One hidden turn or mirror swaps the rows below in pairs. Which row is each named row swapped with?
The rows were stretched afterwards, more along some directions than others.
k941: -18, 10, -8, -4, -1, -17, 11, 5, -21, -4, 23, 8, 9, -10, -2, 29, 12, -24, -11, 14, -2
k601: 20, -9, 6, -17, 4, -4, 12, 14, 5, 10, 13, 11, 5, 6, -3, -2, 3, -31, -18, 3, -3
k412: -1, 5, -5, 14, 10, -29, 8, 15, -14, 6, 28, 2, -2, -5, 18, 15, -1, -24, -22, 17, 10
k829: -28, -28, 8, -10, 14, -16, -23, 12, -10, 2, -7, 18, -5, 21, 4, 6, -20, -10, -21, 9, 12
k516: -20, 11, 15, 12, 17, -3, -9, 25, -5, 15, 12, -1, -12, 33, 5, -15, 8, 21, 0, -5, 13
k472: -25, -15, 17, -7, 12, -15, -18, 18, -16, 9, 16, -2, 13, 12, -15, 24, 5, -27, -17, 3, 8
k686: -19, -8, 0, 0, 11, -31, -1, 16, -1, 9, 13, 15, -1, 1, 0, 4, -2, -6, -25, 9, 12
k911: -25, 5, 13, -3, -13, 4, 12, 0, -27, 6, 18, -4, 15, -8, 1, 13, 5, -26, 12, 8, 4
k105: -9, 19, 24, 11, -3, 11, -12, 19, -12, 8, 26, -13, 17, 27, 2, -5, 23, -2, 12, -8, 3
k999: -3, -2, 8, 15, 1, -22, 9, -1, -8, 21, 9, 14, -8, 12, 20, 1, 2, 0, -6, 8, 24
k687: 8, -2, 5, 0, -17, -8, 9, 0, -1, 9, 8, -6, 1, 3, -9, 5, 18, -7, 9, 3, 19
k751: -25, 1, -11, 6, 5, -21, 2, 8, -15, 8, 14, -1, -17, -2, 13, 5, -3, -9, -8, 11, 11
k792: -12, -4, 2, 2, 5, -18, 4, 7, 1, 1, 25, 12, -7, 3, 14, 2, -7, -16, -25, 15, 10
k865: -9, -4, 24, -24, -7, 0, 12, 8, -35, 1, -13, 15, -1, -3, -5, 11, 12, -11, 1, 15, -16
k977: -9, -16, 0, -12, -11, -4, 5, 5, -17, 8, -8, -2, -2, 2, -11, 7, 10, -6, 5, 4, 8
k489: -7, -23, 22, -14, -15, -17, -12, 10, -7, 18, -3, 0, 2, 5, -11, 11, -17, -6, -8, 8, 19
k135: -9, -4, 28, -7, -8, -12, -10, 25, -18, 10, 11, -21, 0, 11, -6, 8, -5, -5, -13, 1, 12
k195: 10, -1, 14, -15, -12, 4, 14, 11, 2, 9, 2, -3, 7, 10, -12, 8, 17, -37, -4, -2, -15
k754: -27, -10, 8, -3, 16, -24, -7, 25, -15, 19, 2, 3, -11, 11, -11, 8, 12, 2, -27, 10, 15
k793: -15, -6, 11, -12, 19, -14, -2, 14, -2, 0, -7, 27, -12, 8, 5, 0, -20, -6, -17, 12, -4
k650: -23, -8, 10, 22, 9, -11, -7, 4, -27, 10, -4, -4, -6, 9, 16, 1, -14, 13, -3, 3, 21
k98: 14, -11, 15, -15, 3, -9, 7, 23, -3, 20, -11, 17, -19, 10, -18, -1, 3, -6, -3, 4, -9
k44: -23, -1, 11, -31, -2, 13, -13, 26, -12, -7, 0, 7, 2, 4, -12, 7, -16, -27, -4, 19, -5
k918: -4, -5, 18, -20, -7, 3, -17, 17, -21, 12, -8, 21, 19, -2, -6, 4, 8, -24, -20, 19, 4
k884: 2, -8, 2, -21, -2, -6, 1, 16, 6, -6, 4, 12, -8, 0, -17, 14, -6, -37, -8, 16, -1
k154: -13, 10, -2, 4, 6, -21, 5, 18, -7, 19, 20, -2, 4, 2, -6, 15, 24, -15, -28, 10, 14
k296: -21, 0, 3, 9, 15, -8, 3, 15, -29, -5, 9, 26, -10, -1, 25, 2, -22, -20, -7, 18, -10
k596: 2, 10, 9, 1, 8, 5, 4, 0, -17, 0, -21, 10, -1, 5, 8, 4, 14, 1, 1, 17, 2
k97: -7, 15, 0, -5, 17, -8, -3, 29, 5, 18, 6, -13, -9, 20, -5, 2, 15, 3, -19, 0, 16
k954: -6, 14, 17, -8, 0, -7, 9, 22, -9, 27, 27, -15, 12, 10, -17, 15, 27, -27, -16, 0, 14
k600: 0, -2, 3, -11, -4, 7, -4, 3, -2, -1, -24, 9, 4, 10, -5, 2, 16, -12, -12, 10, -4
k830: -20, 18, 4, 3, 0, -1, 5, 17, -15, 3, 19, -16, -7, 6, 9, 7, 2, -5, -2, 6, 15
k860: 6, 13, 1, -8, -3, -3, 14, 8, 12, 3, 10, 8, -2, -2, 6, -5, 20, -13, 0, 7, 11
k211: 4, -18, 16, 0, 1, -28, 2, 25, 5, 35, -8, -12, -4, -3, -34, 11, 21, -7, -20, -9, 0
k546: 11, -14, -5, -14, 17, -19, 4, 19, 25, 7, -4, 2, -19, 4, -15, 4, 5, -23, -26, 0, 15
k505: 1, -6, 6, -5, 20, -2, -16, 19, 9, 3, -29, 14, -13, 26, -11, -18, 2, 16, -16, -1, 9
k272: 11, -9, 23, -4, 7, -22, 4, 11, -9, 24, -22, 0, -17, 27, -6, 4, 9, -1, -18, -5, 3
k738: 6, -11, 7, 7, 17, -23, 3, 19, 12, 15, -1, 14, -28, 18, 3, 1, -14, -15, -19, 3, 5
k636: 1, 17, 4, 0, -10, 15, -6, 3, -3, -13, -6, -10, 7, 14, -3, 3, 9, 0, 9, -2, -4
k779: 2, -20, 19, -23, 15, 1, -10, 23, -4, 23, -33, -1, -9, 13, -15, 4, 17, -7, -14, 5, 15
k522: -23, 0, 0, -22, 4, 20, -17, -2, -19, -16, -35, 22, -12, 7, 11, -6, -12, -8, 2, 23, -2
k962: -12, -7, -6, -20, -4, 5, 14, -3, -22, -17, -14, 20, -9, -6, 13, 14, -6, -28, 0, 18, -14
k766: -9, 20, 26, -4, -3, -22, 12, 17, -21, 19, 23, 10, 1, 11, 15, 9, 6, -16, -13, 13, -2
k185: -18, -11, 13, -14, -5, 8, -22, 10, -14, -6, -23, 14, 1, 19, 6, -7, -3, 1, -10, 14, 5
k827: 7, -16, 0, 5, 15, -5, -10, 12, 7, 0, -22, 14, -26, 4, -10, -2, -15, 9, 1, 3, 0
k756: 10, 9, 24, -2, 10, -5, 11, 27, 21, 33, 13, -28, -2, 15, -29, -4, 19, 4, -8, -15, 12
k216: -3, -2, 6, -4, 6, 5, 2, 24, -9, 3, 12, -6, -7, 10, -7, 1, -6, -35, -5, -2, -5
k807: -9, -2, -5, -29, 2, 3, 4, 4, -9, -5, -19, 24, 1, 4, 7, 9, 6, -19, -11, 19, -10
k952: -12, -12, -3, 14, -7, -19, -8, -3, -14, 1, 18, 15, 2, -13, 19, 10, -19, 0, 1, 17, 21
k521: -7, 1, 12, -15, 3, -13, 3, 33, -10, 19, 27, 6, 5, -3, 11, 11, 8, -35, -17, 17, 5
k224: 6, 0, 6, 21, 17, -22, 0, 15, 5, 18, 5, -4, -19, 25, 10, -18, -1, 28, -10, -14, 20
k85: 8, -1, 10, 13, 13, -3, 3, 6, 15, 14, -11, -10, -22, 24, -7, -17, 17, 26, -10, -10, 19

Swapped with k952: k827
Swapped with k600: k154
Swapped with k97: k807
Swapped with k472: k105
Swapped with k522: k751
Swapped with k918: k211
Swapped with k954: k195

